One vector is turned by the same rotation once a tick. Each row is the vector after some number of ticks, and that number follows the row.
The counts run from 0 to 238.
[ 72 114 142 167 176 150 133 176 158 142 140  83 157 113 139 147  85 101
 121 148 121 133  92 126  74 172 120 103 110  97 134 148 106 108 117 123
 140 109 134 118 125 117 120 113 133  82 188 106 137 117 129 139 111 120
 165 150 114 163 169 162 131] => 6
[108 107 192 162 192 149 139 135 131 123 110 154 159 121 143 180 110  65
 114 176 168 156 131 115 123 127 148 128 109  85 135 141 135 110 113  88
 132  90 131 137  87 130 105 100 125  97  96 125 141 151 160 148 145 132
 131 108 142 140 143 154 168] => 71
[ 94  85 158 182 170 155 156 167 128 151 135  91 161 114  99 129  81 118
  98 126 145 154 110  98  94 152 145  95 127 110 141 125  77 118 112 116
 142 141 137 136 134  91 122 119 147 146 155 140 116 129 132 175 121 129
 196 130 148 143 160 151 119] => 21
[120 114 175 134 205 129 145 161  88 118 130 120 109 124 104 176  92  74
 101 159 152 125  99  91 110 125 162 125  91 126 161 113 100 112 134 117
 139 144 130 170 129 117  89 114 151 122 107 160 134 160 160 170 150 120
 172 103 133 124 127 158 122] => 42
[ 98  82 166 171 177 124 101 141 131 163 117 132 181 108 120 154  71 112
  91 112 147 156 155 106 114 166 128 108 127  92 132 133 128 121 120  97
 127 128 124 118  99 114 118 115 117 125 121 138 102 124 129 161 143 154
 155 101 202 119 175 161 138] => 230
[ 78 127 147 124 168 123 118 171 171 115 116 118 135 102 102 187  70  87
 150 147 108 117 132 160  78 143 118 128  96 109 132 124 131 114 108 116
 114  92 115 123 175 149 130 138 111  72 154 134 129 139 178 104 114 133
 132 114 127 118 151 171  98] => 121
[110 141 185 132 199 123 133 176 174 119 115 115 115  90 127 149  53  80
 153 153 115 137 100 143  97 121 124 159 113 112 158 130 120 113 112 109
 129 120 124 144 164 140 130 122 112 103 149 134 117 151 158 126 122 148
 157 120 121 102 162 172 106] => 134
[116 131 173 153 172 122 124 173 147 128 100 140 165 112 104 159 104  99
 151 126 104 135 137 101 110 122 142 138 103  95 101  97 157 129  95  94
  96 106  89 119 143 126  98 119  92  76  88 110 119 109 168 101 134 149
 110 107 171 157 175 133 123] => 91
[107 135 151 109 175 122 138 199 128 135 132  80 130 128  96 177  93 111
  97 145 100 104  84  86  79 141 141 108  77 121 122  93 115 119 128 109
 124 138 112 137 164 114  99 102 146 100 139 104 136 115 119 122 122 107
 179 127 127 141 151 143  81] => 14
[108 131 162 165 192 137 131 197  83 117 123  99 156 107 122 149  86  87
 106 139 136 127  86  87 126 109 166 132  68 136 146 152 128 112 116 126
 128 143 111 165 105 117  98 141 138 112 108 149 122  97 141 141 146 114
 173 108 164 162 151 138 136] => 39
[138 109 179 130 186 112 101 169 114 165 121 134 164 126 117 170  69 107
  80 115 124 126 145  82 136 145 170 123 106 109 124  90 135 129 126 112
 123 124 109 128  98 122 103 124 121 116  89 146 127 124 143 150 143 148
 173  92 193 111 136 141 132] => 220
[123  98 207 152 155 130 157 119 136 143 111 154 166 125  99 181 105 111
  86 146 154 152 149  90 109 124 144 101 122  76 130  85 128 131  95  80
 103 100 144 128 117 115 118 102 123 138  73 132 140 142 156 147 140 142
 138  91 161 133 136 142 128] => 74
[109 105 170 128 165 106 108 151 125 158 125 140 163 130  97 155  70 106
  57 101 135 146 131  73 124 168 130 101  92 101 134 106 155 124 123 111
 116 123 116 117 110 110 106 127 127 148 106 131 128 124 115 160 119 135
 167 105 193 115 177 154 145] => 232
[ 84 101 182 167 156 150 126 156 182 143 114 137 161 104 107 135  43 104
 125 120 140 153 134 146 107 150 123 132 143 105 151 123 112 123 105 122
 111 102 135 121 147 126 143 166 115 127 148 158  96 140 161 150  99 156
 170 130 163 102 168 163 126] => 125
[ 82 123 149 173 147 138 132 194 101 131 126  87 177 116 111 175  82 111
  93 137 144 117 106  97 113 126 155  93  75 132 139 146 123 120 106 127
 113 124 124 145 107 118 122 158 145 113 127 155 133  79 145 125 131 102
 167 118 170 167 141 142 116] => 37
[ 87 135 167 139 127 127 150 169 179 143 120 107 151 113 102 156  41 136
  94 131 134 139 102 117 106 146 102  87  97 118 155 122 140 121 105 129
 103 107 141 131 143 130 154 186 129 142 137 150 140  96 139 123  97 111
 170 136 148 117 175 158 103] => 140
[ 72  84 155 127 154 141 145 129 171 148 120 155 153 150  76 168 103  88
 114 151 142 157 141 107  96 176 114  96 116  85 125 119 134 104 104 132
 134  80 117 107 164 121 106 146 110 105 115 108 125 160 151 149 104 122
 139 112 124 124 161 174 158] => 97
[ 53  95 136 142 148 143 130 158 179 130 109 131 165 117  96 174  83  92
 142 141 131 139 147 151  84 168 109 106 116 104 122 138 145 108 100 129
 121  76 117 104 165 140 129 151 106  70 153 125 119 125 167 117 106 123
 133 122 141 129 164 171 124] => 110
[113 166 186 182 167 129 157 174 161 136 133  98 151  92 133 127  48 129
 133 137 139 146  77  91 136 133 133 128 105 129 162 113 124 125 110 119
 104 124 126 144 104 119 124 173 128 122 119 144 129  91 151 137 111 140
 165 158 147 143 178 145 123] => 155
[ 82 101 163 167 170 151 126 155 181 134 105 130 161  89 115 136  48 104
 153 134 134 155 140 154  91 142 120 139 143 110 141 141 107 119  99 116
 128 110 128 119 154 128 142 146 107 110 158 146  95 138 164 142 113 154
 157 127 159 103 172 169 122] => 124
[114 127 171 137 197 137 141 175  88 115 129 118 127 117 114 177  97  86
 114 149 146 122 107  95 127 125 178 139  84 139 157 106 106 111 135 114
 130 143 124 168 114 116  82 130 154 106 113 167 125 141 164 163 149 128
 176 107 160 118 120 148 120] => 41
[125  96 164 144 155 134 120 183 125 173 117 109 191 128 131 186  81 112
  77 163 112 115 134  95 117 136 168 100 104 118  98 136 141 119 106 122
 139  94 122 131  90 127 134 132 123  89 100 126 138  99 139 107 146 108
 162  97 159 147 125 130 134] => 205
[ 86 109 172 150 181 144 137 138 128 124 110 146 155 112 148 203 120  65
 126 176 171 150 135 118 124 143 144 124 107 102 135 147 140 103 112  91
 127  98 119 146  93 140  95 119 127  68 100 127 142 132 166 135 148 124
 118 107 142 137 134 151 156] => 70
[110 118 170 167 180 161 178 165 157 152 125  94 149 108 161 173  92  95
 130 201 153 144  92 107 115 139 153 123 122 126 123 141 103 100 106  90
 168 112 132 152 109 119 126 117 130  75 128 109 133 118 147 123 133 111
 157 138 105 129 136 134 125] => 175
[ 98  98 172 155 198 151 151 130 145 133 115 157 154 131 109 162 117  69
 145 153 159 172 138 101 127 160 141 125 130  92 138 125 128 104 111 101
 140 109 114 128 123 118  78 113 108  91  92 109 112 157 162 164 129 143
 135 110 150 126 163 161 168] => 83
[117 143 138 156 163 113 187 180 130 161 143  80 151 131  86 173  93 147
 115 163 108 119  83  52 107 151 142  92 100 122 114  84 117 118 102 132
 121 142 120 130 127 122 122 125 127 103  91 113 131  94 148 103 127 111
 143 114 121 165 153 146  87] => 182
[ 80  82 122 148 178 114 122 150 117 174 140 114 157 128 103 189  89  97
  85 153 112 139 128  98  92 178 119  81 103  94 124 151 131 106 107 153
 146 111 132 101 100 139 131 113 118  90 125 131 138 138 152 128 137 113
 136  78 124 147 155 189 144] => 214
[106 141 137 169 202 136 168 185 124 153 146  95 146 122 122 167  95 103
 147 178 121 137  75  78 116 150 149 121 104 124 134 132 113  96 108 146
 145 122 107 133  96 127 109 128 120  56 116 118 135 113 167 131 133 120
 136 126 107 161 148 156 145] => 185
[130  83 170 164 188 158 176 144 139 178 136 116 162 139 122 163  86 104
  92 186 143 145 112  72 118 152 162 110 141 109 120 120  88 103 109 121
 170 126 138 137 105 113 120 109 132 116 106 119 116 147 143 165 132 123
 173 122 118 121 132 147 138] => 189
[120 122 181  86 156 125 127 173 172 137  95 140 138 129  75 162  65 107
 113 117 108 123 142 103 107 136 138 130  99 122 121  78 135 120 115 108
 112 109  99 137 195 129 101 156 117 118 104 127 108 134 147 124 104 132
 167 117 169  89 152 152  89] => 117
[106 128 164 155 195 143 136 195  86 118 119 106 143 107 124 169  90  84
 125 145 145 122 103  88 127 124 182 137  87 145 144 130 111 115 126 110
 127 153 110 173 111 113  88 132 145 108 104 153 114 115 153 145 150 124
 174 112 172 138 135 141 119] => 40
[115 120 187 176 159 115 150 131 103 138 129 139 165 114  89 170  92 123
  99 128 155 150 133  73 127 122 142  97 110  96 149  90 123 137 102  98
  85 127 136 131  98 121 112 126 132 150  71 165 131 120 173 146 141 148
 135  97 185 150 149 150 118] => 63
[104 131 161 103 185  95  94 171 125 133 116 120 134 116 126 186  91  67
  88 138 107 116 111 109  96 151 119 126  58 117 128 126 184 116 132  99
 124 119 106 127 130 131  92 110 117  88 112 106 153 128 125 121 147 119
 129  94 155 130 164 153 129] => 236
[111 101 192 144 159 160 118 171 181 141  96 143 180 122 108 138  56 103
 118 107 129 142 151 125 124 133 152 143 125 110 124 112 136 123 101 112
 122  88 109 129 146 114 115 173 107 115 124 139  97 126 151 147 108 145
 177 134 184 112 156 135 144] => 114
[ 83  92 162 180 184 121  95 146 121 144 129 124 167  95 137 163  73  84
 104 132 124 152 133 136 105 157 119 112 110  81 138 144 140 123 113 116
 124 107 133  97  85 135 132 101 122  97 147 136 140 136 161 152 144 152
 134 100 160 142 172 168 158] => 228
[102 119 185 148 171 128 152 133 174 145 125 121 129 105  97 137  40 115
 113 135 136 155 109 132  88 143 106 121 130  93 171 113  98 125 107 117
 119 115 164 123 160 119 149 133 128 156 146 153 118 152 156 153 110 146
 164 125 119  99 168 174 106] => 137
[ 89 133 143 161 198 136 132 188 127 118 143  75 131 102 123 159  91  94
 134 155 108 120  78 121  67 134 138 120  94 116 137 135  98 119 120 116
 139 124 131 126 140 117 115  90 138  75 175 121 136 129 152 137 134 124
 159 127 108 165 150 152 106] => 17
[138 123 180 162 148 124 187 160 142 167 143  95 152 128  99 170  79 156
  88 156 124 118 104  56 110 133 159  91 121 108 121  59  99 134 103 111
 117 121 138 126 116 112 131 123 135 130  90 139 138 110 153 132 122 128
 161 124 126 140 138 129  92] => 180
[ 79 124 160 144 172 136 118 167 176 122 119 126 141  96 114 159  59  83
 153 145 110 133 117 162  79 137 109 143 107 101 144 136 132 117 104 129
 116  86 125 116 160 148 139 139 110  83 169 145 129 146 182 120 113 144
 137 121 123 123 156 176 122] => 122
[ 84 110 166 189 149 132 137 167 106 124 127  94 176  92 122 180  93 113
  97 154 143 135 122 119  98 123 140  84  95 104 148 150 118 129  91 103
 106 108 151 133  92 130 143 124 138 119 121 158 142 106 163 116 155 112
 135  96 166 173 141 143 115] => 48
[106 137 170  98 140 128 132 185 172 138 108 131 145 135  93 166  46 111
  89 123 127 122 113 108 115 148 117 114  79 129 142 107 153 113 112 126
 106  97 112 142 171 130 122 197 130 135 118 141 129 116 136 121  96 112
 180 130 156 102 155 150 108] => 129
[113 132 193 123 176 125 166 143 176 139 124 119 103 111 119 167  53  99
 111 167 141 139  94 117  92 137 115 127 114 113 168 107 100 113 128 101
 132 125 152 151 167 127 134 125 142 137 139 140 137 159 145 152 112 126
 166 125  97  86 146 175  96] => 148
[ 76 124 155 137 187 134 150 145 118 125 106 136 147 115 133 198 121  57
 134 173 165 151 123 100 124 149 134 111  89 113 137 154 154  96 110  99
 132 111 109 143 102 136  89 118 123  69  89 114 137 124 156 115 147 114
 114 101 147 151 147 164 149] => 69
